Look-ups in named tables: a row name and a column name give one cell, copied from the table.

fugagu
columns: zatezo, vek
setorez: [2.375, 1.486]
gibado: [0.967, 9.915]
bim: [-5.110, -6.473]
tonagif: [4.679, 9.929]
dalofud: [-7.114, 4.669]
gab: [-2.878, 1.329]
kuz: [1.499, 1.552]

What is the vek of tonagif in fugagu? 9.929
What is the zatezo of gibado in fugagu? 0.967
What is the zatezo of setorez in fugagu? 2.375
What is the vek of kuz in fugagu? 1.552
What is the zatezo of kuz in fugagu? 1.499
What is the zatezo of dalofud in fugagu? -7.114
What is the vek of gibado in fugagu? 9.915
What is the zatezo of tonagif in fugagu? 4.679
What is the vek of bim in fugagu? -6.473
What is the vek of gab in fugagu? 1.329
What is the zatezo of gab in fugagu? -2.878
What is the vek of setorez in fugagu? 1.486
What is the zatezo of bim in fugagu? -5.110
What is the vek of dalofud in fugagu? 4.669
Which row has the largest vek? tonagif

Table fik
,sefu,vog,koramid,dapado,sisa,nabiti
vuru,4.098,-3.482,-1.870,-2.520,1.793,4.430
zus,0.203,1.761,2.270,-1.417,-3.369,2.926
zirab,-3.222,-0.867,-0.853,-1.970,6.860,-4.374
mel,6.991,0.261,6.271,-2.723,4.159,0.352
bir,1.356,2.461,1.454,3.325,0.365,7.235
setov,3.664,3.594,2.785,-3.915,6.868,0.459
vitek,4.551,-4.104,-4.064,-2.736,3.481,-4.403
bemop,-3.598,-4.750,5.601,1.837,-1.642,5.999
karikod,-3.127,0.483,-2.486,6.888,3.542,4.169
pugu,0.539,-3.685,1.661,-4.954,7.121,-0.203
didi,4.942,3.696,2.587,4.791,7.502,-4.465
sibi,-5.009,5.471,4.992,4.372,-1.798,-3.524

koramid of vitek is -4.064
sefu of zus is 0.203
sefu of pugu is 0.539
dapado of karikod is 6.888
dapado of zus is -1.417
vog of bemop is -4.750
sisa of setov is 6.868
sisa of bemop is -1.642
sisa of zirab is 6.860
koramid of vuru is -1.870
sisa of zus is -3.369
nabiti of setov is 0.459
koramid of bemop is 5.601
dapado of mel is -2.723
koramid of bir is 1.454

feku =
|  | somud | bubopan | zak | zud | papom | puzep | sol | defutek | dibozug | mozilet |
|---|---|---|---|---|---|---|---|---|---|---|
| zaviduk | 31 | 136 | 143 | 139 | 114 | 146 | 149 | 143 | 105 | 123 |
| bet | 99 | 109 | 64 | 121 | 107 | 102 | 166 | 100 | 102 | 189 |
| limebin | 134 | 149 | 138 | 147 | 155 | 114 | 207 | 125 | 159 | 136 |
| gokig | 120 | 155 | 69 | 133 | 108 | 120 | 158 | 135 | 114 | 179 |
| nunemo | 88 | 129 | 106 | 145 | 167 | 147 | 95 | 222 | 102 | 94 |
| napobu | 158 | 146 | 131 | 113 | 115 | 124 | 71 | 99 | 167 | 118 |
| ner | 145 | 131 | 146 | 90 | 145 | 113 | 31 | 140 | 157 | 180 |

What is the dibozug of gokig in feku?
114
What is the mozilet of ner in feku?
180
What is the sol of ner in feku?
31
What is the zak of bet in feku?
64
What is the defutek of ner in feku?
140
What is the somud of gokig in feku?
120
What is the defutek of zaviduk in feku?
143
What is the zud of nunemo in feku?
145
What is the mozilet of gokig in feku?
179
What is the somud of napobu in feku?
158
What is the puzep of bet in feku?
102
What is the bubopan of limebin in feku?
149
What is the dibozug of napobu in feku?
167
Row with the largest sol: limebin

bub:
	sefuten	gidona	vup	minage	tisi	vokame	luta	bote	lalepud	sasi
sano	402	557	646	643	572	427	559	440	445	619
dederil	516	492	621	478	490	532	422	648	541	603
kav	416	558	688	639	593	476	566	473	488	626
gofes	407	558	736	608	568	412	491	516	490	645
bazimid	789	423	175	211	327	749	404	611	547	256
dud	465	561	387	731	674	443	724	212	490	456
nok	369	608	667	779	648	369	636	367	478	632
kela	758	439	392	171	300	719	327	776	570	410
podetag	528	551	330	583	591	548	685	293	516	388
pozinog	729	441	442	205	311	697	335	805	551	408
lali	773	447	226	232	322	723	354	670	584	299

vokame of pozinog is 697
luta of bazimid is 404
tisi of dud is 674
gidona of kela is 439
vup of dud is 387
vup of bazimid is 175
tisi of gofes is 568
luta of sano is 559
sefuten of bazimid is 789
minage of podetag is 583
vup of podetag is 330
sasi of lali is 299
vokame of bazimid is 749
vup of kela is 392
bote of dederil is 648
sasi of nok is 632
sefuten of pozinog is 729
gidona of nok is 608
bote of lali is 670
lalepud of kela is 570

pobanad
|  | papufe | mude | dofori |
|---|---|---|---|
| moz | 207 | 153 | 157 |
| nebogid | 110 | 109 | 166 |
| rolod | 158 | 113 | 156 |
| samore | 60 | 111 | 163 |
| mivosek | 76 | 126 | 167 |
| mubo | 66 | 136 | 156 |
| birir | 79 | 99 | 154 |
| kiz | 66 | 107 | 166 |
| zez | 149 | 148 | 164 |
| nis | 103 | 107 | 166 |
| gogeri | 179 | 171 | 172 |
| rinul | 118 | 133 | 178 |
| mar | 120 | 142 | 166 |

mude of gogeri = 171
mude of kiz = 107
dofori of mivosek = 167
mude of rolod = 113
papufe of samore = 60
papufe of mar = 120
papufe of birir = 79
mude of rinul = 133

zuliz =
,sotagut,sotu,fitusov,sozi,nitaz
reg,190,34,223,175,62
rulus,239,205,140,177,193
kadusa,173,129,159,171,145
solal,129,182,134,156,184
tez,137,179,197,125,157
luz,82,53,42,248,135
mes,179,186,172,152,171

rulus, sotu: 205
rulus, sozi: 177
tez, fitusov: 197
tez, sotagut: 137
rulus, sotagut: 239
tez, sotu: 179
reg, fitusov: 223
reg, sotu: 34
mes, sotagut: 179
solal, sotu: 182
luz, sozi: 248
luz, sotu: 53
kadusa, sotagut: 173
tez, sozi: 125
rulus, fitusov: 140
mes, sotu: 186
rulus, nitaz: 193
kadusa, sozi: 171
solal, sozi: 156
mes, sozi: 152
Row with the largest nitaz: rulus

navi.csv
,noki,rul,fer,ser,sitam,gatag,vizon
zonupud,57,65,48,54,51,61,60
ripi,53,51,61,51,43,59,68
vesiga,64,54,72,55,52,59,53
fol,49,41,44,52,46,59,62
leru,48,39,21,40,74,39,31
bog,68,53,63,53,66,52,42
sonetu,46,55,48,38,54,48,43
lod,58,63,60,53,45,70,75
tezetak,58,48,55,60,58,52,38
redetat,79,66,56,70,37,96,83

sonetu, rul -> 55
ripi, vizon -> 68
lod, noki -> 58
tezetak, ser -> 60
bog, gatag -> 52
sonetu, ser -> 38
redetat, fer -> 56
fol, gatag -> 59
vesiga, vizon -> 53
sonetu, fer -> 48
leru, rul -> 39
lod, gatag -> 70
vesiga, noki -> 64
tezetak, fer -> 55
bog, fer -> 63
zonupud, sitam -> 51

Table guki
|  | mal | rurul |
|---|---|---|
| zuso | 167 | 188 |
| sok | 206 | 24 |
| nem | 200 | 138 |

What is the mal of sok in guki? 206
What is the rurul of nem in guki? 138
What is the mal of nem in guki? 200
What is the rurul of zuso in guki? 188
What is the rurul of sok in guki? 24
What is the mal of zuso in guki? 167

nopaf.tsv
	tuf	buk	masub	vid
gif	0.178	0.331	0.395	0.500
pobapob	0.585	0.571	0.395	0.876
getezed	0.517	0.971	0.395	0.222
rezipeb	0.782	0.286	0.395	0.916
sel	0.772	0.195	0.395	0.713
lanofit	0.178	0.933	0.395	0.244

What is the vid of gif in nopaf?
0.500
What is the vid of getezed in nopaf?
0.222
What is the buk of gif in nopaf?
0.331
What is the vid of rezipeb in nopaf?
0.916
What is the buk of rezipeb in nopaf?
0.286
What is the buk of pobapob in nopaf?
0.571
What is the tuf of sel in nopaf?
0.772
What is the masub of lanofit in nopaf?
0.395
What is the vid of sel in nopaf?
0.713
What is the tuf of gif in nopaf?
0.178

fola =
fields: zemon, parodo, binuzi, filivo, sop, lebevo
buf: [148, 121, 93, 136, 114, 57]
ver: [109, 115, 147, 158, 135, 139]
fomifif: [152, 158, 142, 149, 123, 218]
vodo: [108, 122, 81, 189, 156, 146]
dozod: [106, 112, 130, 80, 135, 150]
nir: [119, 114, 62, 100, 130, 73]
vimiki: [164, 137, 98, 224, 112, 138]
pase: [163, 95, 146, 132, 133, 107]
bov: [94, 97, 58, 93, 138, 176]
fovef: [126, 116, 123, 179, 103, 158]

What is the parodo of bov in fola?
97
What is the lebevo of pase in fola?
107
What is the parodo of ver in fola?
115
What is the filivo of fovef in fola?
179
What is the sop of nir in fola?
130
What is the zemon of fovef in fola?
126
What is the lebevo of dozod in fola?
150
What is the binuzi of dozod in fola?
130
What is the filivo of vodo in fola?
189
What is the filivo of ver in fola?
158
What is the zemon of vimiki in fola?
164
What is the sop of fomifif in fola?
123
What is the zemon of ver in fola?
109
What is the filivo of nir in fola?
100
What is the parodo of vimiki in fola?
137
What is the parodo of vodo in fola?
122
What is the filivo of dozod in fola?
80
What is the lebevo of buf in fola?
57
Which row has the largest lebevo? fomifif

